In the data rows, 128 means zero.
In each game, the first row plays the second. By how much does the first row win? 15 means about a draw, 30 a big win and 0 a big loss. Wins can go round in a circle. Each row has two weighted sums of its numbers, A and B, taken from their middle values. A row wins by its A times the other's B, less its B times the other's A.
[107 138 135 129 155 135 113 147 105  96 113 114 132 121 169 102 136 108 147 133]
[121 118 120 134  98 146 131 152 156 157 106 150 115 115 108 140 111 119 151 117] >> 15
[122  81 143 106  88 135 184 141 146 167 159 184  96 118 108 184 101 124  85 162]
[133 128 123 138 119 117 119 110 140 130 137 121 137 138 141 172 126 104  99 154] >> 25
[114 118 132 138 113 140 150 123 104 140 119 146 168 140 127 134 109 127 142 105]
[158 103 110  90 143 116 163 160 129 125 141 149  59 123 136 113 109  38 107 121] >> 26
[131 108 116 119 136 101 155 173 141 113 108 139  72 123 124 140  98  54  94 151]
[170 122  72 112 185 138 156 116 166  87 115  99 146 149 131 164 132 139 182  76] >> 22
[134 119 123 105 122 108 160 148 112 151 104 156 113 126 109 154 112 113 113 133]
[114 125 127 132 115 149 150 110  86 147 145 153 195 127 117 135 114 147 138 117] >> 14
[165  95  97  94 128 150 119 106 138 158 196 142 142 148 107 155 120 159 101  90]
[162 153 148 165 120 112 109 130 126 136 135 110 162 159 116 150 141 140 143 136] >> 25
[110 151 114 115 154 157  90 114  97 102 138 110 148 106 192  94 167 122 138 135]
[108 113 122 137 134 152 145 110 120 131 107 137 139 118 124 111 122 139 140 120] >> 14
[ 77 149 131 129 159 124 112 124  95 113 107 111 139 112 159 107 147 133 127 172]
[168 137 107 133 153 110 147  78 184  97 108  83 127 140 123 154 114 159 173  98] >> 11
[160 132 162  62 141  92 200  92 127 148 232 152  90  64 146 149  96 117 100 167]
[166  70  63  82 158 154 109 125 138 126 202 127 117 149 129 152 132 129 102 111] >> 19
[121 101 126 114 113 183  93 151 100 152 115 156 139 134 152  95 104 125 116 150]
[120 159 138 165 110  99 115 113 104 132 143 121 139 155 142 115 145 106 152 111] >> 14
[137  96 116 123 119 134 137 134 124 144 155 149 115 121  96 150 116 133  98 113]
[108 164 173 132 130 166  93 143 111 124 129 104 163 108 151  87 136 154 128 151] >> 10
[102 133 132 144 114 110 118 151 118 126  88 124 128 121 121 120 121 145 138 160]
[120 116 120 110  92  97 135 158 121 164 103 166 109 128 124 139 129 117  96 155] >> 14
[166 127 134 146 136 117 137 125 160 122 140 125 126 138 130 157 134 148 150  99]
[149 113 139 114 145 125 136  94 160 137 176 116 123 133  88 157 133 167 110  91] >> 12
[141 141 122 155 132 102 128 129 143 113 105 100 137 135 127 139 121 125 169 128]
[115 132 139 113 140 142 116 152 102 117  78 124 133 137 146 110 140  98  97 184] >> 12
[130 175 132 133 141 113  91 151 133 113 126  87 119 137 108 120 119 119 125 159]
[152 150 144 149 136 110 129 111 115 144 145 115 124 161 106 155 148 136 142 121] >> 11
[ 98 100 107  87 100 142 143 174 114 191 136 195 114 109 106 153 104 120  79 170]
[102 131 133 155  65 124 134 138 108 156 133 117 125 129 130 136 146 146 150 150] >> 7
[124  94 106 106  89 136 123 168 117 164 124 158 105 112 110 121 109  91 108 131]
[136 144 120 131 114 128 113 103 160 126 153 114 127 170 156 147 141 143  99 151] >> 18
[105 149 141 158 124 111 104 112 140  96 129  96 136 132 142  88 125 125 169 113]
[ 74 134 148 116 139 172  98  94  83 122 137 129 162  90 175  83 154 140 128 147] >> 19
[ 86 122 159 153  79 139 136 153  82 165 134 157 131 118 121 127 111 126 131 144]
[ 79 155 117 117 139  64 126  80  97  98 142 124 122 165 130 126 172 104 128 105] >> 12
[111 155 128 127 142  78 139 104  92  95 113 121 130 160 152 136 155 115 149 132]
[129 148 105 121 148 100 122 118 131 103 110 114 131 174 153 139 147 112 174 135] >> 14
[167 104  80 105 148 117 152 156 117 126 124 143  82 128 116 135  98  45 100 112]
[101 132 111 119 115 106 158 172 112 135  99 156  96 125 129 143 117  96 100 187] >> 16
[152 101 123  91 110 101 168 133 140 146 133 169  72 131 120 151 105 105  97 115]
[106  93 137 109  91 133 151 140 126 184 130 170 123 129 103 151 138 102  96 127] >> 10
[ 88 118 100 112  90 150 137 157 137 189 102 152 135 117 118 152 109 125 113 129]
[113 133 137 156  81 125 110 131 137 145 125 110 148 159 141 134 150 154 130 143] >> 18
[130  94 111 136 107 119 151 123 153 149 134 175 107 123 120 183 134 126 105 129]
[ 76 145 166 145 158 139 118 109  99 116 124 127 157 105 143 103 151 150 118 139] >> 12
[113 149 150 150 139 115 130 122  74 121 114 116 151 123 147 121 137 125 143 121]
[122 132 147 133 105 113 125 148 137 154 127 134 148 115  98 148 132 147 125 130] >> 13
[113 106 139 151 133 143 132 124 157 143 129 132 125 129 125 103 101 137 157 113]
[198 101 106 128 146 110 171  61 196 101 161 105 109 134 116 160 124 141 180  57] >> 17
[160 107 161  75 137 135 204 104 112 143 205 177  65  65 106 131  96  94 107 127]
[147 137 109 130 116 123 121 108 153 128 135 115 142 127 115 161 141 130 127  90] >> 13
[156  94 108 107 156 120 199 109 139 102 107 152 109 118 130 153  98 124 141 128]
[140  94 138 127  96 131 144  96 169 146 159 164 113 128 110 184 143 135  93 112] >> 4
[152  94 111 112  95 143 127 138 136 143 118 158 110 128 116 101 104  87 119 120]
[149 131 142 112 119 116 140 116 133 134 147 130 124 125  99 158 128 138 109 121] >> 17
[ 97 149 146 145 155 119 121 113 104 110 131 104 149 120 151  99 131 144 135 139]
[127  97  99  97 128 120 144 148 140 148 109 159  92 121 110 139 121  77 104 117] >> 17
[110  99 110 121  88 124 149 153 125 174 128 184  97 126  95 151 101 107 111 131]
[117 123 133 134  98 158 122 158 124 169 113 144 128 117 120 112 130 101 127 138] >> 12
[132 128 109 135 100  82 111  87 147  84 127 104 115 179 150 117 147 122 149 158]
[172 151 141 134 164 128 121 141 132 109 155  90 155 129 106 127 111 144 114 132] >> 11
[120 154 127 168 128 146 116 106 105 135 148 111 152 123 121 102 131 156 159 123]
[157 112 107 118 134 117 156  58 160 103 129 121  89 135 134 170 133 181 158  80] >> 23
[181 147 115 142 188  91 135 118 153  82 120  96 100 134 107 143 120 123 161 113]
[147 128 143 136 145 138 128 141 151 147 148 124 140 119  95 108 116 162 117 139] >> 9
[144  98 114 126  97 122 142 110 177 143 130 155 115 123 120 171 152 122 100 106]
[ 93 167 159 174 145 119 118 105 110 114 139  96 138 113 139 107 136 155 143 124] >> 9
[127 167 160 145 155 151  70 126  99 111 132 106 154 132 131  94 130 137 122 125]
[102 126 146 135  82 119 120 166 110 178 138 144 149 119 126 124 130 134 137 148] >> 16
[155  73 140  97  82 120 177 139 133 166 169 198 109 114 106 152 122 121  94 145]
[131 165 138 161 124  79 110 110 120  97 122  81 129 152 132 117 155 125 170 113] >> 23
[145 120 131 129 106 140 149 106 143 159 136 151 133 141 104 165 127 156 124 120]
[148 160 159 164 126 130 107 133 121 127 155  91 151 131 114 116 123 147 161 127] >> 15
[144 125 114 144  84 123 107  85 151 118 144 105 121 180 153 119 125 135 137 132]
[ 90 160 128 107 146 144 136 175 114  91 108 111 102 100 170 117 139  90 123 157] >> 17
[136 121 147 134  92 136 130 152 113 177 146 150 138 129 102 160 122 131 115 143]
[115 146 134 165 144 122  96 110 105 103 119  98 153 122 148  98 148 131 169  98] >> 18
[105 124 110 138 116 136 109 125  97 123  96 130 127 113 135 105 122 115 156 117]
[137 142 107 130 108 112 117 102 159 126 144 126 133 170 139 160 146 140 121 139] >> 19
[111 114 108 146  96 136 150 144 129 149 131 140 132 139 112 147 133 126 134 153]
[113 126 120 135 153 156 119 131 130 102 103 109 131 115 143 102 138 155 155 133] >> 18
[130 119 127 158 124 154 128 136 159 148 121 125 139 126 109 121 129 133 143 121]
[ 74 120 152 120 100 113 137 110  77 143 155 146 122 119 142 126 137 101 138 131] >> 14
[142 140 126 155 130 102 136 108 145 111 129 109 113 143 141 157 123 146 133 131]
[ 92 135 157 151 130 138  97 101 109 122 124 115 156 117 160  87 146 138 133 134] >> 18
[147 131 141 136 158 123 153 128 163  96  91 106 101 126 121 128 119 121 133 134]
[103 153 146 154 131 144 113 158 117 137 100 131 120 123 132 127 136 140 129 163] >> 14
[132 165 144 148 117 119 114 152 141 101  98  97 125 141 139 115 126 133 161 130]
[121 147 150 148 155 147 124  97 110 113 141 100 173 115 110 120 115 166 147 138] >> 17
[121 150 125 144 151 129  96 115 114  98  97 110 123 115 141 103 137 115 151 137]
[109 115 131 136  90 127 125 123 122 159 140 143 130 139 125 154 151 128 127 128] >> 15
[129  78  92  95 110 141 132 134 139 167 142 168  98 117  85 147  98 140  98 114]
[112 172 131 155 148 125 103 129 112 105 125  91 144 138 138  91 147 112 153 140] >> 9
[138 132 118 183 158 120 119 118 149  97 111 105 143 127 132 119 114 136 161 122]
[148 121 102 118 140 141 109 158 121 129 127 129 133 136 108 109 124  86 118 126] >> 29
[ 84 152 144 154 157 146 110 109 112 104 144 102 143  92 160  91 143 157 152 146]
[112 151 110 141 147 137 110 155 117  96  91 118 118 112 154  92 133 114 174 131] >> 10
[ 96 125 121 128 110 128 134 151 111 120  87 127 106 131 143 119 134 104 151 171]
[131 116 111 106 120 118 128 121 145 131 151 156 112 120 122 178 137 116 102 121] >> 22
[138 141 130 108 149 146 102 145 137 124 138 120 144 130 126 124 118 121 111 113]
[133 134 146 150 144 108 105 114 105 101 124 105 141 117 137 117 145 142 173 120] >> 16
[177  81 119 103 152 125 122 142 149 105 160 111 104 155 119 120 131  99 115  91]
[ 97 166 147 145 160 121 110 111 101 108 145 107 142 102 148  98 138 156 152 131] >> 14
[123 110 101 121 115 117 140 159 133 159 112 151  97 111 111 138 114  93  88 122]
[131 144 136 152 159 122 102 125 132  89  99  99 126 125 155  93 150 127 160 118] >> 15
[157 105 110 131 124  87 161 149 157 120 112 154  85 114 134 120 108  61 121 116]
[138  99 121 135 110 136 126 124 153 138 120 134 120 133 118 138 145 131 143 111] >> 13
[126 117 139 142 150 138 129 139 154 106  99 102 120 115 131  94 115 129 144 120]
[130  99 124 100 132 127 128 172 150 127 113 128 112 125 117 125 117 134  95 143] >> 16
[160 143 137 145 170 106 137 132 141 101 117 104 120 151 108 139 111 146 132 121]
[126 158 106 149 109  95 120  68 134 123 145 128 119 174 142 130 162 120 143 129] >> 18
[141 103 106 102 123 116 151 138 126 161 139 178 102 122 109 163 116  95 101 148]
[135 121 120 106 143 157 116 156 146 136 172 123 131 146 120 126 121 130 101 108] >> 14
[106 134 139 139 103 153 107 143  74 132 108 151 160 119 139 103 145 126 129 116]
[122 130 140 134 143 180  97 123 124 102 118 110 151 105 161  90 149 163 124 149] >> 15
[133 135 157 137 147 118 136 156 145 121 132 107 139 116 100 129 107 139 111 138]
[115 122 120 134  91 115 129 138 150 152 104 135 116 123 117 143 139 135 110 143] >> 13
[ 94 118 131 108 122 182 105 116 108 130 117 147 153 106 144  78 143 131 107 150]
[130 121 105 106 103 114 141 127 142 159 113 154 102 128 115 161 138 117  93 116] >> 14
[168  92 112  74 154 160  95 115 141 123 201 113 135 147 123 132 117 177 107 104]
[100 139 133 139 137  78 126 117  86 102 104 116 116 144 151 124 149 123 145 131] >> 12
[149  93 101 129 106 122 167  99 156 138 123 147 120 133 139 160 130 130 137 106]
[147 134 145 152 145 156 117  88 104 137 156 122 170 140 117 130 129 151 154 126] >> 7
[126 132 119 101 122 106 133 139 120 157 122 149 110 135 111 152 123 125  99 124]
[118 128 117 145 113 129 143 155 121 137 115 137 119 126 133 146 139 125 143 142] >> 14
[ 86 144 130 120 160 120 121 126 111 113 120 117 139 124 169 107 160 134 111 175]
[ 92 152 125 142 176 114 131 136  87 103 123 118 129  89 146 111 130 117 135 150] >> 14
[115 156 145 152 110 134 120 126 103 137 110 127 136 133 132 133 127 140 137 149]
[172  72 137 129  98 130 160 124 145 136 144 163 107 123 117 144 104 114 105  99] >> 17
[108  99 129 116 110 107 141 113 159 155 131 154 143 133 120 181 149 127  85 135]
[127 120 117 144 151 118 134 152 168 103 103 119 110 125 143 110 108 116 150 112] >> 25
[124 149 125 145 165 111 142 113  82  97 140 111 160 133 134 116 119 155 165  99]
[156 129 131 146 139 116 127 106 159 130 158 118 165 127  89 143 138 149 142  80] >> 15
[ 96 135 147 151  93 116 132 130 125 145 119 131 137 125 142 109 143 164 121 153]
[ 87 134 153 140 133 172  80  97  83 129 117 126 158 103 161  70 149 144 126 139] >> 16
[106 170 155 145 145 123 117 160  97 118  97 109 124 120 146 129 144 106 118 175]
[136 138 130 162 143 126 111 152 112 111 116 101 141 124 121 106 128 123 149 105] >> 18
[149 134 141 151 162 143 117 126 134 124 144 120 164 113  98 109 104 170 129 123]
[ 84 160 134 132 140 131  98 107 117 101 156  96 141 100 176  85 160 138 142 133] >> 8
[114 107 107 140 135 117 133 144 146 125  86 127 107 118 150 110 109 114 155 105]
[134  91 145 123 114 101 184 114 132 142 152 174  88 110 109 145 113  92  99 142] >> 8
[156 147 128 144 151 141 135 122 138 112 128 103 150 137 124 110 125 141 156 109]
[110  90 128  94 100 124 143 156 131 160 126 162 114 138 114 153 136 127  98 142] >> 13
[144 126 113 125 100 147 114 101 152 135 138 121 121 168 149 170 136 147 119 149]
[128 148 119 133 123 119 117 123 121 147 142 126 129 141  88 150 132 120 115 115] >> 16
[112 112 107 134 105 135 130 154 116 144 109 160 101 123 128 117 121  87 104 146]
[102 172 163 136 158 148 122 153 101 131 113 110 139 116 149 122 128 152 112 175] >> 14
[ 94 129 159 126  97 141 105 153 122 155 106 131 137 132 138 118 131 154 120 152]
[157  84 126 102  94 116 160 117 143 148 145 165  98 126 107 156 127 110 104  99] >> 12
[135 154 140 145 151 149 111 130 111 130 127 109 151 128 119  89 118 126 127 148]
[151  90 108 110 135 112 201 120 167 119 121 152 110 109 122 160 110 101 155 125] >> 17
[137 155 141 156 121 122 121 113  95 149 121 139 156 133 115 124 117 136 164 103]
[135 107 105 123 125  84 175 158 124 112 105 157  78 108 115 139 117  96 109 129] >> 14
[126 130 110 135 103 116 116 145 164 136  97 117 120 145 131 148 126 123 130 144]
[145 118 131 132 106 140 158 121 151 180 128 145 151 126  90 150  94 156 129 125] >> 14
[132 113 128 119  94 165 121 149 136 161 137 147 127 128 107 110  97 111 122 141]
[111 147 137 140 146 126 115 130 110  98 107 103 117 115 153 108 146 139 153 141] >> 18
[ 68 133 157 112 121 167 126 122  84 142 118 157 154 117 157  99 133 159 107 180]
[131  83 130 108  99 109 184 168 120 153 120 186  91 121 117 143  93 100  95 130] >> 14
[199  89 137 116 116  71 172  61 179 101 198 161  96 100 110 155 146 120 147  52]
[147 129 120 125  83 113 113  82 170 148 156 129 154 174 157 152 148 139 119 144] >> 11
[140 115  87  92 182 155  55 159 105  83 120 109 163 146 165 105 147  94 114 138]
[149 102  91  92 160 126 121 158 133 107 129 125  91 142 146 123 125  74 110 114] >> 24
[114 153 136 162 125 131  91 113 127 106 104 105 145 114 138  78 162 134 151 111]
[128 137 138 159 157 149 105 105 105 104 156  99 159 105 130  96 113 168 145 129] >> 11
[154 126 120 109 117 145 130 127 147 151 152 142 109 134 102 151 106 150  99 117]
[131 147 155 171 125 136 113 115 113 136 137 114 161 127 109 116 140 170 162 120] >> 17
[109 154 156 173 158  89 111  81  94  90 150  80 148 148 129 111 139 122 165  98]
[143 167 157 157 166 125 119 131 100 103 123  86 148 146 120 120 130 148 150 139] >> 18
[111 137 158 118 135 120 131 166 129 139  96 115 115 150 119 128 118 128  99 151]
[142 115 117 115 136 146 147 153 148 122 126 118 119 129 110 119 148 143 109 134] >> 10
[128 155 140 176 132 139 127 120 100 139 139 118 165 129 120 119 128 133 154 137]
[142 156 158 170 145 125  91 126 130 111 143  91 142 105 140  84 143 146 163 116] >> 18
[101 152 158 175 128 145  92 117 122 129 143  99 148 108 138  90 137 146 162 123]
[107 119 148 127  77 139 124 160 129 186 147 153 140 132  95 138 141 131 115 159] >> 16
[ 89 132 145  97 133 164 126 123  64 135 105 140 168  84 162 100 147 136  99 158]
[126 133 112 119 134  95 133 170 121 134 108 145  86 111 123 151 110  98  97 132] >> 13
[102 136 151 105 127 149 119 159 116 129  90 122 131 117 147 105 132 132 102 163]
[139 106 137 143 127 120 165 147 147 126  89 142 107 127 124 146 119 105 141 133] >> 10
[123 120 125 132 114 103 161 160 133 129  91 149  92 112 123 134 117  93 118 135]
[121  97 123 119 118 160 104 153 147 157 136 142 125 119 109  88 101 126 119 116] >> 17
[130 128 136 139 132 134 111 130 128 127 110 118 138 124 122 113 122 128 154 130]
[123 115 124 130 106 123 150 145 142 151 111 139 113 119 102 154 117 127 109 133] >> 15
[160 105 123 102 146 151 119 147 167 116 169 122 126 134  99 143 108 155 113  88]
[ 90 159 131 116 153  66 130  97  96  91 120 100 119 144 146 117 124 127 131 106] >> 3
[144 104 109  97 133 105 162 107 155 140 156 169  97 131 115 157 105  99  92 114]
[163 112  91 148 170 116 154 110 163  87 127 101 132 142 113 150 102 125 180  97] >> 18
[136 106 139 142 132 121 139 167 123 115  97 142  94 128 128 113 112  81 104 132]
[138 150 167 162 133 141 115 104 124 136 163 111 148 121 114 125 118 162 156 127] >> 11
[102 148 122 146 148 122 119 123  96  95 106 105 137 113 158 105 130 146 157 130]
[120  89 132 110 107 155 126 132 139 170 114 166 133 113 114  87 118 155 103 135] >> 13
[119 122 132 119 126 172 108 145 104 119 118 131 141 119 141  89 121 145 112 140]
[ 87 146 129 125 152 135 109 108 101  97 104 106 144 100 179  91 146 130 147 168] >> 15
[120 155 162 173 122 128  84 124 138 131 129 103 143 139 129  97 145 174 169 125]
[142  91 115 128 107 136 138 156 114 155 101 157 108 118 118 102 121  96 120 144] >> 13
[135 110 114 106  97 129 145 151 101 157 136 166 109 123 105 144  93 112  97 150]
[143  84 116  76 114 125 151 139 138 160 148 176 100 150 113 162 122 123  83 137] >> 17
[177 120 110 137 134 119 155  65 187 106 134 113 118 144 116 161 131 156 168  57]
[118 155 112 138 160  93 131 130 106  88  89 101 129 137 140 107 148 119 161 122] >> 12
[151 161 132 159 152 144 110  92 130  98 162 106 153 111 142 100 127 163 138 133]
[ 95 129 133  97 129 130 141 175  76 131  84 147 124 119 135 123 127  88  86 193] >> 15
[115 158 154 170 149 138 108 110 113 114 142  95 165 113 125  89 145 168 160 121]
[ 74 141 157 145 141 145 131 138  58 129 117 127 149 121 148 119 137 139 112 139] >> 8
[156 120  96 129 157 127 148  88 190 108 116 117 128 134 130 151 105 139 170  68]
[156 147 122 177 181 121 126 113 109  89 131  87 139 136 142 123 118 118 168 114] >> 3
[ 94 157 114 139 117  79 117  91 114 106 120 113 116 151 141 116 152  97 149 104]
[161 102 107 121 133 170 133 135 148 126 145 137 124 134 124 115 118 142 121 106] >> 9
[138 134 127 147 173 157 123 115 128 102 106 103 150 117 145 100 133 145 145 123]
[ 97 133 143 141 115 149 107 129 132 129  79 124 126 106 151  93 139 131 143 152] >> 21
[135 116 101  85 153 109 126 112 142 135 145 154 129 136 140 152 128 100 105 113]
[106 132 124 126  93 126 124 127 118 156 108 129 132 126 151 134 136 123 132 154] >> 13
[135  90 125 110 111 169 129 151 147 161 106 162 143 115 132 104 116 121 118 129]
[159 135 135 140 173 118 154 111 169 107 131  98 133 126 104 149  84 182 140  97] >> 15
[103 117 132 127 128  91 171 163 114 112 100 159  85 113 125 153  98  80  95 167]
[117 160 137 154 144 122  95 107 122 112 135 102 134 126 149  93 148 157 157 111] >> 10
[113 136 122 139  69 117 137 138 136 149 120 142 122 122 112 144 146 143 110 141]
[122 153 134 157 154 110 119  91  91  97 139  86 164 112 118  93 151 144 164 123] >> 14
[143 122 118 128 137 155 109 149 131 134 128 115 135 123 112 100 118 127 123 121]
[161 121 119 114 108 107 150  63 162 122 149 144 113 124 125 194 149 153 114 139] >> 13
[134 128 121 121 120 131 125  99 137 126 142 121 115 159 144 174 139 135 118 129]
[152 138 136 154 143 133 123 106 120 115 135 106 167 130 135 114 142 144 170 108] >> 18
[123 128 142 112  94 119 118 141 137 169 124 143 143 123 112 123 124 138 115 124]
[121 131 116 124 112 139 127 159 116 140 124 126 108 128 112 134 126 116 106 119] >> 14
[130 101 125 105 115  81 196 132 131 133 126 161  68 101 109 135 105  92 107 130]
[120 122 141 143  91 138 128 132 139 153 134 134 121 136 149 171 144 123 142 138] >> 15
[ 71 122 143 109 106 181 133 120  99 159 100 152 148 107 139 111 107 154 101 164]
[125 143 133 150 129  89 113 126  97 113 115 113 149 140 136 112 141 110 167 121] >> 14
[108 140 153 139  76 123 105 137 128 162 137 124 160 137 139 131 142 124 148 125]
[124 126 116 121 120 115 135 134 149 130 107 136  98 126 121 137 145 143 123 133] >> 14
[ 89 147 112 125 144  87 126  95  99  97 112 124 120 136 145 116 159  99 129 110]
[138 145  97 154 145 126 123 132 114 103 103 104 144 139 144 109 118 117 170 105] >> 13
[112 162 108  98 149  79 145 151  94 110  78 119  83 130 129 144 113  75 116 202]
[110 139 125 152  72 133 118 104 137 144 136 113 147 143 153 114 148 152 146 132] >> 13
[125 131 111 131 135 102 161 179 118 105  73 130  75 110 129 136  95  92 129 175]
[114 137 135 129 147 175 111 133  99 113 121 114 161 115 164 101 145 159 130 144] >> 17
[131 124 117 112 123  95  95  66 170 114 172 114 115 194 150 131 140 131 124 115]
[125 151 138 155  89 116 109 120 119 153 117 120 133 149 136 126 142 109 149 134] >> 10
[113 162 156 157 128 120 121 127  85 140 135 129 148 114 111 107 143 133 145 139]
[ 97 135 135 126 103  96 155 169 116 137  99 140 112 128 131 141 119  99 120 159] >> 16
[145  73 100 107  63 139 152 153 121 177 129 179 100 130  84 133 121 139  99 138]
[151  91 122  95 109 105 196 139 130 161 166 202  83 111  99 129  84  95  92 141] >> 11
[121 157 145 126 132 148  94 127 117 122 125 109 156 119 144  90 132 161 122 143]
[149 163 142 149 127  97 110 107 131 101 116  95 126 164 157 129 136 134 155 138] >> 11
[115 136 132 131  90 120 118 132 127 149 114 120 130 161 142 133 140 142 130 161]
[131 138 142 155 129 158 110 124 126 127 124 118 147 104 140  93 128 129 143 132] >> 11
[ 98 144 151 125 150 192 103 121 104 106 131 124 158  88 173  91 143 158 135 142]
[136  95 118 123 123 150 106 138 131 132 115 145 120 133 134  96 106 129 111 150] >> 16
[105 118 134 124 138 157 132 112 112 120 109 127 161 127 144 125 120 155 151 120]
[139 109 100 113 147 110 116 168 140 105  95 134  84 105 154 120 147  55  94 125] >> 17
[154 104 153 108 132 117 212  94 159 132 118 161  83  70 123 155 104 142 119 140]
[126 145 110 134 116 125 110 140 116 135 102 115 129 135 139 128 133 107 123 132] >> 15
[134 112 110 111 118 113 143 123 138 142 144 160 115 123 110 187 138 130  85 120]
[121 137 137 133 135 142 111 158 138 118 123 114 132 117 105  89 118 132 128 132] >> 16
[186 118 130 143 145 104 133 101 175  97 138 103 107 135 113 145 129 118 147 102]
[139 122  93  76 127 125 117 150 120 150 154 160 130 122 120 148 107  97 101 109] >> 15
[ 81 138 146 124  97 173 129 131  90 157 113 147 161 110 131 109 113 168 112 144]
[130 123 102 155 169 166 120 111 138  79 102 103 145 113 149 115 119 135 177 111] >> 17
[163  93 112 115 162 175 118 152 160  94 140 120 123 138 127 120 120 134 120 103]
[127 127 142 133 120 177  96 141 108 136 116 132 141 131 140  95 114 114 122 151] >> 15
[150  90 127 101 124 133 147 107 160 151 164 152 102 146 102 163 132 137 102  67]
[162  91 108 110 133 106 190  69 162 104 160 147 101 119 133 165 135 121 158  66] >> 13
[135 123 132 120 108 100 134 139 159 138 117 147 113 120 141 170 135 124 103 154]
[ 95 166 142 127 118 130 127 150  87 125  85 113 136 118 147  99 135 147 110 170] >> 4
[136 100 110 113  98 164 132 148 122 158 129 155 127 137 110 106 105 115 119 147]
[175 101 129 104 140 107 201 107 168 118 151 154  99  91 130 161 114  93 151 107] >> 6
[ 95 164 140 127 149  52 114  76 122  84 139  87 116 142 145 106 152 123 141 127]
[114 136 125 128 140 134 116 155 143 118  94 105 111 135 137 109 126 124 116 148] >> 12
[107 138 115 133 128 117 119 140 105 136  89 139 115 126 124 126 126  97 116 122]
[143 133 127 143 138 125 135 142 154 109 123  99 127 123 123 136 116 125 166 117] >> 13
[124 136 146 157 152 151 101 129 109 129 122 122 139 116 147 102 133 143 158 109]
[111 151 143 133  92 121 117 153 134 175 142 132 146 136  99 147 140 143 117 140] >> 14
[101 137 125 155 128 113 126 146 108 122  93 129 131 132 148 117 135 138 151 152]
[131 136 152 153 133 146  97 116 157 126 133 108 152 115 135 102 127 160 152 125] >> 15
[148 118 126 133 150 119 139 130 162 105 113 119  99 121 128 134 113 113 129 132]
[ 97 128 136 142 133 155 123 132 115 118  95 125 140 119 138  85 130 163 150 147] >> 17
[140  72 113 112  98 139 147  93 147 174 166 162 131 146  99 157 132 155 124  87]
[169 123 119 138 168 138 144  88 184 101 164  98 138 127  82 140 125 172 162  82] >> 17
[149 116 124 115 112 106 143 117 141 128 141 147 111 142 128 166 158 130 106 122]
[115 154 154 136 162 169 111 123  97 120 115 108 149 112 153  96 141 149 113 161] >> 15
[122 114 129 154 131 144 131 143 125 130 103 143 145 123 127 122 126 131 159 131]
[115 138 147 140 127 151 111 132 131 116 107 111 144 121 147 105 115 162 148 136] >> 12
[165 117 105  89 173 100 118 153 112 101 131 130  93 130 142 116 128  39 109 139]
[104 151 152 141 138 165 106 136 117 127 113 122 131 112 139 102 135 149 148 147] >> 21
[154 145 123 134 121 129 131 117 135 154 192 142 162 128  81 145 125 151 117 122]
[111 135 150 125 143 156 115 120  99 108 111 117 136 111 164 103 148 140 139 154] >> 14
[ 89 105 155 113  71 127 127 157 113 196 139 162 128 142 115 164 131 125 109 176]
[143  94 142  72  95 151 189 126 134 165 166 186  81 104 111 144  98 116  86 155] >> 4
[151 128 146 144 127 145 146 149 141 134 114 105 135 132 128 123 124 153 125 127]
[138 131 120 110 140 142 102 160 121 134 133 121 134 139 138 102 125 106 128 115] >> 19
[145 177 153 169 132 103 113 122 132 107 119  82 123 131 131 121 140 136 169 126]
[156 114 128 137 141 161  90 135 138 119 121 110 150 131 129  93 124 105 148  92] >> 5
[132 156 135 141 145 163  94 122 103 116 134 101 162 119 134  95 106 154 125 145]
[ 85 140 140 127  97 153 115 159  93 133  95 127 146 126 152 119 139 142 106 161] >> 14
